128 stands for zero in the data rows.
Here are some points:
[126 151 100 139  65 152 140 111]
[179 198  79  56  66 109 112  97]
[180 201 140 151  79 145 124  82]
[160 164 157 181 113 185 166 117]
[193 190 142 174  97 103 156 100]
[ 84 102 104  65 120 161  52 142]
[115 103 151 214 176 176 121 169]
[118 101 161 180  99 199  92  94]
[ 93 125 128 168  98 132  71 172]
[132 132 127 143 105  90 123 114]
[ 73 110 100  78 137  75 132 150]
[146 120 115 133 165 135 194 108]
[ 92 110 135  45 178  29 119 205]
[116  93 123  99 184  70 118 190]
[107 128 108 134 110 145 101 157]
[101 147 132 151 132 116 135 175]
[138 139 100 113 114  39 170 115]
[ 85  74 153 110 178 196  91 133]
[177 144 123 113 127 100 112 130]
[ 22  57 124  98 160 158  63 209]
[207 204 104  80  85  29 141  82]
[170 147 135 132 104 165  86  67]
[179 164 125 120 106  82 188  80]
[148 107 131 107 174  71 152 132]
[ 55  51 127  53 100 144  61  99]
[ 74  44 123  97 191 112 114 167]
[118 119 111  70  82 117  76 114]
[135 167 136 139 128  95 140 140]
[141 127 134 125 163 105 144 111]
[ 87  88 124  49  93  96  44 123]
[149 130 110 189 124 162 139 107]
[108 103 128  53 105  88 158 131]
[110 129 138 151  89 101 119 130]
Here are 24 more points, each followed by its number:
[ 39  51 154 139 218 142  87 231] 0
[138 117 118  57 122  87 107  94] 1
[110 131 134  95 155 110 124 169] 2
[135 139  96 128 142 158 110 129] 3
[128 119 119 111 166 101 134 156] 4
[111  92 113  29  95  79  72 142] 5
[147 156 121 173  99 133 140 156] 6
[195 202 147  84 107  34 196  68] 7
[212 147 126 118 128  53 202 107] 8
[ 69  96 113  93 137 135 102 156] 9
[177 195 113 179 101 135 169  66] 10
[179 121 165 185 149 152 163  91] 11
[104 111 162 206  98 217  91 112] 12
[106 111 180 224 131 162 113 176] 13
[140  95 159  81 141 155 118 108] 14
[158 172 133 129 109 133 133 146] 15
[151 135 171 111  10 171 129  54] 16
[171 156  97 104 120 175 209  59] 17
[179 169 153 189 137 135 200 126] 18
[122  90 119 118 237  42 195 173] 19
[120 104 126 117 147 170  81 122] 20
[ 67 113 159 148 161 210 110 183] 21
[131 142 143 194 122 153 128 129] 22
[150 155 156 197 165 162 177 141] 23
Which of these numbered points is nearest to each point below, ignoring the 3 directions in which the first points spread most? Its number follows each.
[159 165 164 189 109 174 141 125] > 2
[110  74 115 164 159 197 132 123] > 19
[202 177 129 134  96 227 198  27] > 17
[173 117 122 101 183  29 184 179] > 5
[112 118 148 111 113 119 144 128] > 18
[169 142 146 147 120 110 167 135] > 5
[137 133 127  96 144  37 103 148] > 0
[117 127  90  79 150 112 124 150] > 3
[136 113 130  85  82  95  61 107] > 5
[202 164 153 169 115  97 172  69] > 11
[ 67  57 172 177 174 201  80 195] > 5
[167 114 161  99 174 123 176 109] > 14
[113  64 138  91 138  74  95 143] > 5
[156 183  78  57  93  96 124 110] > 3
[120 126  97  87  75 199  50  94] > 3
[ 90 112 110  95 152  84 136 170] > 9
[ 96  85 109  56 164  94  70 184] > 4
[167 149 104  74 106  92 104 121] > 4
[ 47 112 122  66 143 141  93 182] > 21
[120  99  92  97 126 152  76 137] > 3
[145 112 150 177 120 157 163  44] > 11
[165 177  85  68  95 133 182  69] > 17
[128 138 138 101  91 237 119  66] > 17
[134 163 153 174  69 143 106 130] > 13
[ 70  82 107  12  76  98   9 147] > 0
[150 139 128 125 114 235 126  83] > 17
[ 82  65 120  67 158  88 102 164] > 5
[ 94 147 173 199 114 120 122 170] > 13
[167 109 158 187 164 183 164 132] > 8
[148 111 157 200 174 200 151 124] > 1
[ 61 108 168 217 151 128 113 220] > 13
[121 100  94 131 181  98 128 112] > 19
[101 117 145 223 137 212 103 154] > 22
[ 96  80 146 178 173 106 169 155] > 12
[ 60 106 103 169 123 113  76 211] > 6
[169 132 124 113 179  91 151 150] > 20
[122 100 129  93 188 120 129 200] > 15
[ 79  46 183 226 230 146 127 222] > 5
[122 143  98  87 113 110 135  91] > 10
